A single turn carries every row of the set below to another of its rows. Some are shown first; where does it send the rows asked next?
Q260: -2; -22; 2; 5; 9; 9; 2; -8; -1; 11; 3; 4; 0
Q590: -11; -1; -9; -4; 6; 18; -3; -12; 11; 7; 3; -7; 13
Q708: -2; -23; 4; 6; 8; 9; -2; -7; 1; 10; 3; 2; 4
Q338: -5; -5; -8; 2; 11; 10; 5; -1; 20; 0; -5; 0; 10
Q741: -4; -5; -7; -5; 9; 13; 1; 0; 16; -4; 0; 1; 10
Q59: -4; -13; -14; 3; 5; 6; -12; 0; 7; 3; 2; -13; 15
Q639: 9; -9; -5; -14; 8; 11; 6; -12; 3; 5; -7; -7; 2
Q656: -4; -19; -3; -2; 12; 0; 5; -9; 1; 13; 4; 1; -1
Q464: 0; -11; -13; -1; 1; 7; 11; -7; 0; 3; -15; -10; 1
Q224: -3; -21; -3; 12; 8; 2; 0; -4; -1; 7; 3; 1; 3
Q278: -3; -4; -7; -1; 9; 13; -14; -12; 4; 16; -9; -11; 0
Q942: -2; -22; -5; 3; 7; 1; 1; -3; -5; 4; 3; 2; 1
Q493: -5; -10; -10; -3; 11; 4; -5; -8; 15; 16; 2; -14; 13
Q696: -3; -7; -13; 1; 6; 7; -15; -5; 0; 9; -12; -12; 1
Q932: -3; -11; -3; -5; 9; 14; 2; 0; 20; 0; -7; 0; 11
Q821: -3; -23; -4; -2; 9; -2; 3; -4; -1; 9; 1; 1; 0
Q24: -2; -18; 0; -1; 11; 7; 3; -10; -1; 12; 6; 3; -1
Q399: -5; -5; -8; 0; 12; 9; 6; -1; 20; 1; -4; 0; 9
Q850: -10; -14; -11; -11; 3; 10; -2; -4; 12; 6; -8; -11; 16
Q899: -4; -15; -12; -5; 7; 2; -9; -2; 12; 10; -1; -15; 15
Q349: 10; -12; -6; -1; 3; 15; 1; -6; -2; -4; -10; -5; 4
Q487: -3; -12; -10; 13; 6; 11; -10; -3; 10; 7; 0; -12; 15
Q577: 10; -8; -3; 0; 10; 13; 10; -15; 7; 9; -11; -6; 2
Q862: -3; -11; -4; -5; 9; 12; 3; 1; 20; -1; -7; 0; 11
Q127: -3; -7; -12; -5; 7; 5; -14; -7; 2; 12; -12; -13; 1
Q730: -11; -6; -12; -2; 9; 8; 4; -10; 17; 13; -6; -10; 14
Q220: -4; -8; -5; -2; 10; 14; -9; -11; 13; 15; 6; -11; 13
Q459: -9; -13; -4; 0; 3; 22; -4; -7; 12; 6; -8; -7; 17
Q763: -1; -4; -14; -8; 3; 7; 10; -11; -2; 5; -7; -9; -2
Q439: -4; -20; -6; 3; 8; -2; -3; -3; -3; 5; 6; 1; 3
Q169: -4; -16; 2; 2; 10; 7; -1; -10; 1; 12; 9; 2; 1
Q471: -11; -5; -17; -2; 3; 10; -5; -3; 7; -1; -1; -9; 15
Q997: 1; -8; -5; 0; 3; 17; 12; -15; 3; 11; -12; -8; 0
Q504: 1; -11; -9; -2; -2; 16; 6; -7; -4; -1; -12; -7; 1
Q939: 0; -9; -6; -12; 2; 15; 9; -13; 0; 8; -9; -8; -1
Q614: -4; -5; -7; -6; 9; 13; 1; -1; 17; -3; 1; 1; 9
Q50: 7; -4; -14; -7; 9; 3; 7; -10; 1; 1; -5; -8; 1
Q977: 0; -4; -9; 4; 1; 18; 8; -12; -3; 3; -7; -6; -1
Q193: -4; -24; -3; -4; 9; -3; 0; -4; 1; 10; 3; -1; 3
Q323: -2; -6; -10; 5; 6; 11; -15; -7; 1; 10; -12; -11; 2
Q864: 9; -12; -11; 1; 7; 4; 8; -6; 2; 0; -15; -8; 4
Q983: 9; -2; -7; 5; 8; 16; 5; -13; 0; 1; -4; -4; 2
Q576: -2; -20; -3; 10; 9; 5; 2; -5; -3; 7; 3; 3; 0
Q403: -4; -5; -10; -4; 9; 7; -12; -11; 5; 16; -11; -12; 0
Q136: -2; -6; -7; 3; 7; 15; -15; -10; 2; 13; -11; -10; 1
Q745: -4; -18; -1; 0; 13; -1; 3; -10; 4; 15; 5; 0; 1
Q157: -2; -13; -3; 6; 7; 18; -10; -8; 12; 12; 1; -11; 15
Q341: -10; -8; -13; 11; 5; 12; 0; -4; 12; 5; -9; -9; 16

Q614 turns into Q399
Q576 turns into Q260
Q504 turns into Q977
And these:
Q471 turns into Q341
Q487 turns into Q157
Q983 turns into Q577
Q193 turns into Q439
Q403 turns into Q127

A single turn carries every row of the set below to another of its rows. Some are shown first; where does it send the rows asked next?
Q178: -9; 13; -16; 5; 14; -4; -11; -16; -6; -1; -7; 2
Q702: -10; 2; -13; 1; 20; -16; 1; -2; -7; 9; 2; 12
Q657: 4; 5; -19; 6; 10; -3; -5; -12; -1; 7; -2; 2
Q222: -7; 10; -24; 2; 16; -2; -6; -14; 0; 5; 3; 11
Q707: -12; 1; -11; -3; 16; -16; -14; -2; 3; 5; 1; 11
Q837: -7; 9; -12; 3; 8; -9; 0; -5; 15; 3; -8; 9
Q206: 1; 10; -23; 4; 4; -7; -5; -9; -7; 12; 0; 13
Q256: -6; 5; -11; 5; 8; -6; -3; -1; 12; -2; -9; 7
Q327: -11; 16; -3; -6; 5; -14; 0; 2; -4; 2; 11; 13
Q501: -6; 18; -14; -6; -5; -6; -2; 3; -3; 3; -8; 10
Q677: -7; 19; -4; 6; 6; -13; -1; -2; -6; -1; -13; 9
Q134: -13; -1; -8; -2; 11; -20; -6; -2; 4; 6; 3; 10
Q361: -7; 9; -18; -9; 12; -9; 0; -5; -2; -3; -18; 7
Q367: -11; 18; -15; -6; 11; -18; -5; -6; -11; 10; 3; 13
Q627: -3; 10; -4; 2; 13; -20; -8; -10; -8; 2; -3; -2
Q249: 4; 21; -19; -7; 10; -3; -7; 0; -8; -3; -3; 8
Q725: -22; 9; -5; 4; 14; -9; 2; -1; -3; -3; 2; 10
Q636: -8; 9; -10; -8; 10; -6; 1; -3; -7; -1; 16; 8
Q981: -9; 10; -17; 1; 11; -9; -6; -2; -2; -1; 18; 11
Q61: 6; 3; -16; -2; 5; -10; -5; 3; 3; -1; 6; 7
Q808: 5; 6; -14; -11; 8; -3; -5; -11; 0; -3; 2; 10
Q66: -6; 11; -12; 0; 10; 3; 4; 3; 4; -6; -1; 13
Q828: -16; 23; -10; -4; 10; -16; -7; -1; 0; 3; -5; 1
Q905: -3; 6; -7; 1; 7; -19; 8; -14; -3; 2; 3; 3
Q785: -4; 18; -10; 0; 9; -7; -12; 5; -10; 10; 4; 6
Q711: -10; 0; -17; 1; 8; -8; -2; -9; -3; 2; -16; 7
Q698: -9; 24; -15; -3; 7; -3; -5; -1; 4; -5; 7; 11
Q579: -5; 0; -12; -1; 12; -5; -3; -1; -7; -10; -10; 9
Q772: -8; 10; -16; 11; 8; -13; -2; -9; 4; -9; -9; 5
Q92: -6; 2; -15; 4; 8; -11; 0; -1; -18; 3; -6; 6
Q931: -14; 17; -3; 4; 11; -6; -3; 8; -1; -5; -2; 12
Q128: 2; 5; -21; -6; 9; -7; -7; -1; 7; 2; 7; 6
Q335: -17; 9; 1; -2; 10; -14; -2; -6; 3; -5; 2; 9
Q583: -14; 20; -11; 4; 10; -4; -10; -1; -14; 2; -5; 7
Q8: -3; 1; -16; -6; 14; -19; -4; -11; -6; 3; -1; -3
Q621: -9; 28; -13; -5; 7; -6; 0; -9; -6; 4; -2; 2
Q847: -7; 17; -12; -5; 1; -10; 3; 2; -17; 3; -2; 6
Q935: -9; 16; -13; 3; 6; 3; 3; -5; 4; -10; 3; 7
Q612: -2; 12; -16; -10; 9; -10; 9; -14; -4; 5; -3; 2

Q178 turns into Q612
Q128 turns into Q134
And these:
Q621 turns into Q847
Q808 turns into Q702
Q935 turns into Q636
Q931 turns into Q698
Q361 turns into Q206
Q657 turns into Q8
Q66 turns into Q981
Q367 turns into Q677
Q828 turns into Q501
Q707 turns into Q837
Q905 turns into Q579

